(in the rows, 128 means zero)
Rotation paths and how fast each direction turns (degrees per step):
Each turn is a multiple of 5 degrees from 10 to 175, or 0.
Each row of a path follows its step; steps can be skipped.
Rotation 1:
step 1: [125 130 123 124 124 127 129 135 133 127 137 128 125 131 127 133 111 124
 136 130 137 139 130 137 125 125 133 126 120 124 141 127 111 136 142 125
 126 127 126 126 128 124 129 138 129 125 132 134 122 135 135 122 146 131
 132]
step 7: [123 132 126 137 130 135 130 129 121 133 130 128 125 135 115 136 127 114
 130 125 130 124 137 130 126 126 143 134 124 126 132 130 111 134 125 133
 128 127 127 128 144 144 128 121 127 121 129 121 127 139 137 122 139 131
 124]
step 9: [135 133 129 132 127 137 118 128 131 132 120 125 128 133 126 133 119 120
 127 120 131 131 125 141 135 123 141 130 125 134 147 136 126 132 137 117
 133 127 132 126 133 148 130 132 132 130 131 125 119 140 127 126 134 134
 123]
step 13: [138 129 135 134 127 140 126 128 121 136 130 129 114 130 137 137 131 121
 133 115 139 128 128 131 126 138 129 130 113 125 135 127 113 129 135 124
 136 140 126 120 132 129 140 127 131 133 131 125 118 126 128 126 135 125
 122]
step 15: [143 134 126 135 130 131 128 136 133 130 130 125 119 133 120 134 127 115
 124 115 130 123 136 136 130 136 127 123 124 132 141 117 125 133 127 135
 139 143 123 129 136 133 119 127 123 122 138 123 122 129 127 123 135 121
 133]
step 21: [126 129 129 126 134 143 120 134 132 124 136 126 130 123 128 129 123 125
 135 124 131 132 123 139 133 129 128 134 124 128 131 132 112 135 138 127
 127 144 126 124 137 134 122 115 120 140 137 114 124 124 126 127 121 118
 131]
step 26: [131 128 114 135 124 126 131 136 126 119 141 131 120 123 125 133 121 124
 123 129 138 131 137 130 130 128 123 121 115 129 138 121 123 125 131 132
 132 129 129 130 142 138 120 121 136 129 143 126 117 139 130 118 130 129
 123]
Speeds:
[126 127 130 128 129 128 128 129 131 125 129 124 126 125 126 127 125 128
 129 128 129 128 126 129 128 125 126 126 126 125 126 127 131 130 128 132
 127 127 127 128 128 125 130 126 127 130 130 126 129 131 128 129 132 126
 128]	160
[130 129 126 129 130 126 129 129 127 125 126 131 124 129 130 130 130 127
 127 128 125 128 129 128 128 126 126 127 126 129 125 123 127 131 125 130
 127 129 128 128 127 129 129 127 126 129 128 130 125 128 126 127 129 130
 128]	35
[127 127 123 132 128 127 128 129 129 128 128 129 128 129 127 127 128 132
 127 128 130 124 130 129 130 129 128 128 130 123 127 128 126 129 131 129
 130 127 124 130 127 126 125 128 128 128 129 131 127 128 126 127 127 126
 128]	155
Rotation 2:
step 0: [136 131 126 126 121 120 131 133 124 137 135 123 123 131 133 120 134 133
 124 127 129 131 136 128 130 127 119 141 127 137 119 124 109 131 134 141
 125 113 135 127 136 124 128 129 124 134 125 121 127 126 117 127 124 136
 116]
step 2: [134 121 128 135 133 125 131 122 139 124 125 129 119 130 136 118 130 127
 133 130 130 127 141 126 129 128 125 120 130 135 128 117 134 133 127 109
 141 125 126 126 129 114 124 115 121 129 133 130 114 127 129 117 127 121
 132]
step 7: [125 119 124 126 138 121 129 116 131 118 127 115 130 140 140 129 124 134
 130 128 128 124 117 137 136 127 139 128 129 138 134 136 127 121 128 124
 127 115 134 116 129 141 123 127 134 132 126 122 136 134 130 129 123 124
 121]
step 9: [137 122 120 129 139 120 127 137 131 132 139 132 127 112 131 119 127 123
 133 128 117 117 132 127 129 114 136 128 129 118 127 122 115 135 125 127
 120 136 125 127 125 130 125 126 137 130 131 136 125 124 137 135 130 133
 116]
step 20: [141 122 132 133 136 119 132 130 125 144 122 118 132 115 131 136 121 133
 124 124 134 132 136 129 133 117 127 128 125 124 132 124 129 117 132 111
 126 128 122 126 113 127 125 133 125 129 138 129 139 133 130 132 123 132
 124]
step 24: [127 122 125 122 121 135 137 117 141 123 131 123 137 131 112 116 133 127
 130 116 136 125 125 130 128 136 129 118 130 128 126 124 136 117 120 127
 131 119 121 129 135 129 130 133 131 123 125 118 125 130 126 140 137 128
 119]
step 29: [134 125 133 117 121 122 127 130 127 128 144 121 121 139 126 137 120 128
 122 129 125 123 132 123 140 133 119 127 133 137 138 114 124 129 142 130
 132 126 137 129 134 124 132 135 121 136 138 128 127 122 126 137 120 131
 126]
Speeds:
[127 126 130 128 128 129 125 126 129 128 130 126 131 129 129 125 128 125
 126 131 130 127 127 127 129 129 129 125 133 130 129 129 127 125 126 127
 126 128 126 128 128 126 126 128 127 128 133 129 128 126 127 126 128 129
 128]	65
[127 126 124 128 124 129 124 129 130 129 129 126 128 129 127 128 130 127
 127 126 130 131 131 129 128 130 126 127 130 125 131 126 130 128 131 131
 130 128 129 130 124 127 127 128 128 126 128 128 132 129 129 127 128 128
 126]	10
[126 130 126 129 131 125 130 126 129 129 125 127 126 127 129 128 129 128
 131 129 130 128 128 130 130 130 132 128 126 129 129 128 129 130 130 127
 128 131 130 130 128 127 126 129 127 128 133 128 131 128 129 128 128 128
 128]	135
[129 129 126 128 129 130 128 132 131 125 128 128 129 129 131 127 129 130
 128 127 128 126 130 128 126 126 129 126 127 133 130 127 126 130 128 130
 126 125 129 128 130 126 126 126 126 130 126 131 131 128 130 125 129 128
 129]	10
[130 130 128 131 127 127 128 127 128 128 126 129 129 128 129 125 130 129
 124 126 127 128 123 128 127 132 126 124 128 128 126 130 132 130 127 127
 129 128 127 128 125 127 127 129 126 129 127 129 128 128 129 131 132 126
 128]	110
[128 128 129 130 127 127 129 127 127 129 128 130 131 128 132 128 128 124
 129 125 126 126 131 128 129 130 124 129 126 129 129 131 128 127 129 126
 130 126 131 128 128 127 131 129 126 128 130 129 128 127 127 125 126 128
 130]	25
